In the data rows, 128 means zero.
Some points:
[170 144 153 108 160 150 079 155 147 128 119 087 104 155 151 127 160 135 195 130 144 109 173 167 111 102 122 178 098 151 104 175 122 136 086 111 041 144 082 133 174 096 045 138]
[130 156 159 174 073 109 147 132 093 126 083 126 089 169 133 169 110 064 121 128 052 108 150 109 113 088 107 104 107 125 144 130 110 158 087 175 133 132 182 148 168 161 131 079]
[123 096 079 080 085 090 128 123 073 099 069 137 178 142 132 091 096 181 170 106 181 125 154 128 139 168 161 160 147 127 156 105 122 169 101 120 141 148 134 179 107 148 087 142]
[164 100 195 087 108 135 097 098 137 144 152 117 174 153 167 152 143 153 139 161 148 131 100 095 088 143 078 175 126 077 147 124 118 159 117 099 053 112 123 046 134 158 145 181]
[148 081 161 150 165 100 133 181 129 071 130 131 149 144 049 115 185 117 087 135 170 096 156 150 123 114 148 093 116 137 092 160 128 121 069 185 097 108 112 118 079 132 139 128]
[110 153 100 190 120 078 163 147 117 161 080 132 148 169 152 044 156 112 192 139 155 135 074 117 137 165 085 099 091 105 111 184 181 170 147 107 104 165 107 139 134 156 109 120]
[133 124 090 165 129 086 145 073 158 144 117 157 120 137 122 119 164 104 104 106 088 101 191 094 120 113 109 111 137 104 124 159 174 083 159 113 160 158 044 149 081 141 139 150]
[149 147 134 077 222 129 144 159 111 139 108 124 150 168 155 124 127 098 128 152 108 132 141 183 097 139 093 115 122 085 112 140 103 133 149 126 177 112 099 132 121 113 156 163]
[150 196 150 137 131 100 142 104 096 068 175 109 060 097 156 091 121 086 138 072 144 100 143 144 122 120 166 159 168 103 116 105 110 098 097 076 116 152 122 150 209 176 171 132]
[079 167 128 066 093 134 106 098 204 122 198 111 054 167 102 095 156 163 096 140 149 182 179 137 136 143 131 127 088 118 140 166 103 157 137 127 125 152 140 160 097 133 141 102]
[059 142 073 125 145 152 153 151 133 104 186 114 182 129 139 217 136 143 129 172 098 132 079 111 147 096 152 135 098 124 119 122 202 071 083 157 095 123 151 100 100 138 136 141]
[162 110 112 135 079 147 127 088 164 091 124 107 109 103 162 149 097 195 160 176 122 134 118 147 193 150 157 121 056 080 142 156 132 111 130 180 150 041 110 092 152 138 131 152]
[164 115 129 177 106 151 152 121 107 120 202 181 139 171 128 103 151 144 132 114 096 110 143 086 094 152 134 161 110 139 162 078 103 083 133 167 106 045 137 097 145 153 098 111]
[100 118 110 084 106 165 114 132 122 132 154 119 125 115 111 043 127 094 135 089 051 101 076 139 088 134 122 129 159 132 098 115 151 183 122 195 137 092 093 082 137 131 111 089]
[160 156 129 106 107 160 117 136 133 166 116 147 152 136 066 171 136 086 123 129 111 164 182 075 158 189 142 160 154 111 150 137 159 175 081 110 165 151 126 113 159 057 145 084]
[090 096 215 120 151 149 100 166 168 091 108 163 131 125 132 120 161 090 146 085 127 182 143 152 157 153 135 113 111 123 187 069 088 077 202 101 093 157 131 106 142 156 083 135]
[096 167 110 122 153 125 111 151 117 225 146 153 092 102 148 136 119 183 113 157 100 129 112 135 165 174 093 163 103 170 141 084 119 118 136 115 121 091 121 155 109 132 192 177]
[091 046 123 175 131 124 160 102 144 130 155 091 140 139 154 098 104 105 093 142 099 168 155 142 137 173 119 188 148 110 133 133 067 115 091 160 158 179 124 097 103 118 127 137]
[141 124 131 166 191 122 142 089 120 186 143 154 158 136 120 170 123 209 184 156 142 138 148 126 118 075 088 067 181 126 189 111 139 147 090 145 106 169 080 153 172 161 125 164]
[115 108 138 163 181 072 063 109 152 158 140 130 108 113 084 101 102 127 148 116 126 098 071 095 136 115 219 116 110 130 118 151 145 137 128 069 138 113 091 098 184 112 151 084]
[096 158 120 133 175 175 076 078 189 124 066 141 137 126 084 120 101 113 096 125 134 048 155 104 131 109 134 168 131 115 122 137 103 133 100 138 138 092 166 120 148 183 089 119]
[119 095 058 081 109 103 144 105 096 116 149 187 091 157 105 156 117 051 164 152 183 184 081 124 145 060 117 144 174 081 130 136 115 102 108 153 149 097 102 132 080 131 122 105]
[159 089 108 091 096 137 149 159 133 149 126 123 065 102 098 170 111 123 138 143 061 130 152 136 087 134 156 134 227 134 139 166 117 128 184 176 081 120 152 161 113 142 109 119]
[022 156 164 125 157 165 091 155 080 102 077 130 096 115 149 134 150 144 138 151 120 173 128 189 142 140 156 105 195 112 105 098 189 125 107 137 119 122 108 144 108 124 076 147]
[148 165 116 125 106 122 122 176 181 151 138 104 170 206 129 129 059 078 113 117 124 138 169 147 144 155 157 080 114 141 126 083 139 116 124 132 194 092 131 143 176 124 094 151]
[096 147 119 146 070 168 106 116 146 122 149 099 186 156 107 191 134 115 147 078 113 086 116 232 097 151 075 163 164 147 146 168 124 087 131 100 098 081 094 156 129 083 183 123]
[141 157 136 136 106 101 131 174 107 150 154 119 151 110 072 144 161 218 133 095 137 139 129 082 098 073 098 139 128 073 067 079 119 086 149 115 191 090 124 111 134 116 109 111]
[154 083 175 177 167 126 156 145 161 073 119 139 107 117 119 158 114 139 174 178 086 134 103 129 108 150 084 195 071 162 111 097 133 188 109 111 132 159 108 185 067 189 144 107]
[149 182 152 132 069 128 127 133 157 172 086 163 165 106 088 074 117 142 115 219 139 124 123 162 125 090 148 148 126 089 128 110 106 061 156 114 097 127 148 126 112 123 177 045]
[083 134 105 107 119 105 118 100 066 140 171 166 143 119 155 076 112 135 090 106 136 135 188 146 118 116 115 166 076 156 094 117 139 168 142 156 118 134 156 128 150 110 125 130]
[071 105 070 144 104 100 140 108 128 140 110 065 136 113 150 146 112 130 095 130 112 157 164 119 069 129 178 112 143 117 090 111 094 107 154 104 117 169 122 034 127 185 128 116]
[078 142 153 145 120 154 155 134 083 089 147 124 182 150 131 109 138 156 182 173 133 135 141 093 134 107 157 120 128 175 124 201 104 125 178 132 170 122 189 135 185 135 185 133]
[133 093 101 087 137 113 154 177 104 107 088 104 176 109 118 149 113 159 101 158 118 116 111 129 117 167 125 143 115 162 178 140 148 126 193 098 156 158 117 171 159 162 122 080]
[132 145 119 099 120 105 119 116 130 107 166 148 120 134 158 165 104 133 095 075 111 133 104 099 132 097 153 123 141 141 189 107 155 175 130 157 140 187 095 140 141 103 066 098]
[144 095 088 146 137 121 086 143 124 127 127 120 062 180 126 154 128 130 133 137 137 129 149 162 199 088 098 129 144 144 129 142 167 145 190 116 128 182 190 081 126 125 175 147]
[135 165 151 107 132 092 150 150 126 119 195 169 126 094 154 101 175 085 137 160 104 082 128 117 108 132 181 095 155 150 136 198 124 136 058 112 158 141 130 133 084 153 145 160]
[125 069 167 133 112 092 143 078 064 157 145 142 116 051 106 126 124 080 103 147 116 134 172 130 138 108 089 153 089 148 118 146 202 081 157 141 166 110 135 148 143 102 085 153]
[179 150 104 148 124 165 024 080 107 092 124 148 102 139 089 142 132 156 123 137 128 139 081 123 089 170 152 103 110 090 082 138 147 088 122 154 182 199 171 133 123 115 133 153]
[176 163 100 079 137 131 104 143 113 113 118 150 166 090 179 155 163 107 093 134 141 074 151 135 167 129 107 110 121 156 108 133 083 109 133 179 142 207 094 071 124 122 135 111]
[113 097 126 154 062 138 114 185 175 086 099 165 171 107 158 106 110 176 052 141 099 122 089 106 155 071 077 138 171 091 113 152 104 152 128 090 119 092 093 160 152 075 129 193]
[187 109 167 138 119 119 136 121 155 118 110 114 079 183 162 099 194 127 067 093 162 147 082 120 118 108 187 172 195 195 119 102 156 123 144 135 175 101 155 141 169 111 157 148]
[188 139 120 182 109 203 144 134 107 159 157 126 159 071 189 136 156 105 122 100 173 181 138 159 144 095 112 108 130 101 136 166 157 178 155 106 117 104 099 155 092 200 079 098]
[106 097 170 116 137 145 125 109 156 165 181 206 136 122 126 155 111 089 120 132 179 088 137 126 107 129 155 094 139 125 079 109 083 199 171 164 140 146 138 169 112 087 161 136]
[145 158 081 142 172 049 120 154 180 138 118 080 134 047 090 120 124 080 148 090 117 128 092 161 169 137 165 176 129 094 164 122 108 162 125 165 123 134 194 161 160 129 116 165]
[085 164 106 118 155 100 128 112 131 116 114 164 132 150 126 164 137 172 119 086 129 095 097 134 115 156 096 133 099 102 163 152 095 119 143 080 131 077 170 102 073 088 115 078]
[097 114 086 122 166 147 160 084 125 128 101 131 123 115 109 121 156 140 069 100 162 096 149 121 104 142 161 116 109 088 163 115 154 146 123 127 096 116 160 178 160 126 139 149]
[123 158 179 142 103 066 126 059 114 114 085 131 123 118 151 186 202 125 121 149 123 152 102 157 164 158 160 107 158 141 084 091 114 172 111 082 115 103 140 132 117 140 143 122]
[154 127 181 098 102 121 124 097 091 147 135 088 117 173 054 123 048 098 070 128 119 117 073 123 182 107 159 119 124 174 129 144 135 129 123 078 117 180 144 130 064 138 052 175]
[187 151 107 140 208 136 079 136 099 072 101 139 168 105 150 063 079 146 130 070 082 211 160 113 133 112 128 072 110 152 164 107 146 128 152 087 063 087 148 130 063 113 171 123]
[142 051 118 122 130 126 090 169 128 192 116 126 112 121 207 170 142 110 172 100 145 142 128 113 124 132 139 105 090 110 084 143 102 077 082 081 132 136 139 199 123 126 133 122]
[152 118 122 089 068 097 133 153 209 103 127 116 151 105 107 127 138 099 156 114 157 161 114 115 083 146 105 124 115 172 127 090 196 096 120 184 097 138 149 132 148 122 170 146]
Along one direction, these points spread out more than along any other. Take the direction at right angles to it along which they spread out most. Go by this last direction. Where along it does each point below lie, from 0 to 99? The average is 50, and the first point in the table lies past the average. One standard deviation of the points above along it is 16.
[145 174 084 130 163 188 169 063 136 122 128 079 137 108 102 108 186 120 144 146 112 163 101 075 136 129 115 108 139 182 103 118 059 142 125 126 135 113 139 150 162 085 076 129] --> 49
[136 105 088 151 104 172 193 127 088 114 112 173 097 158 138 148 151 129 147 174 138 104 127 149 117 125 192 128 072 140 142 111 100 133 154 097 066 141 061 130 156 112 096 133] --> 57
[161 090 152 128 107 196 191 114 097 161 125 107 138 121 139 098 120 151 138 119 115 089 083 182 131 110 100 094 128 072 166 097 136 102 089 122 135 164 193 091 125 088 157 121] --> 41
[113 146 129 131 153 096 135 111 184 104 139 123 118 109 162 106 082 151 162 180 167 139 131 177 039 109 098 127 133 162 153 104 153 114 119 086 187 131 131 108 111 075 058 082] --> 53
[101 161 161 146 121 153 060 145 073 133 112 028 110 126 136 127 146 085 109 143 163 104 118 075 097 094 148 129 096 123 218 103 120 128 158 182 155 102 092 149 071 125 158 158] --> 49
[127 099 132 125 156 131 125 183 130 157 150 116 137 165 096 105 151 146 119 160 110 088 110 111 148 157 090 124 161 102 136 106 141 109 159 078 144 093 162 095 131 138 111 153] --> 40
[118 132 147 139 154 121 149 124 107 116 164 051 136 142 165 128 095 168 143 130 138 071 134 078 191 160 080 117 163 083 054 109 124 077 177 159 052 122 139 177 108 088 137 062] --> 43
[130 105 145 036 145 133 173 109 165 150 046 116 125 152 140 102 123 162 165 077 100 153 110 105 169 098 126 115 128 162 149 144 122 106 088 129 149 118 079 126 107 152 170 092] --> 57
[130 136 153 146 146 105 165 147 118 156 125 152 102 120 133 146 061 152 053 098 181 192 106 124 101 187 099 106 116 158 118 210 091 112 098 174 114 135 132 071 164 139 134 125] --> 46
[103 106 093 144 087 132 098 147 121 112 124 138 069 095 098 117 100 121 133 104 171 090 158 140 149 126 076 036 108 192 100 082 098 174 093 119 143 129 116 078 136 144 151 135] --> 53
[121 162 164 147 134 182 181 171 121 116 109 135 103 077 119 145 088 101 175 082 148 141 163 080 134 138 128 184 141 142 069 142 160 167 131 121 144 144 119 073 098 096 160 173] --> 55
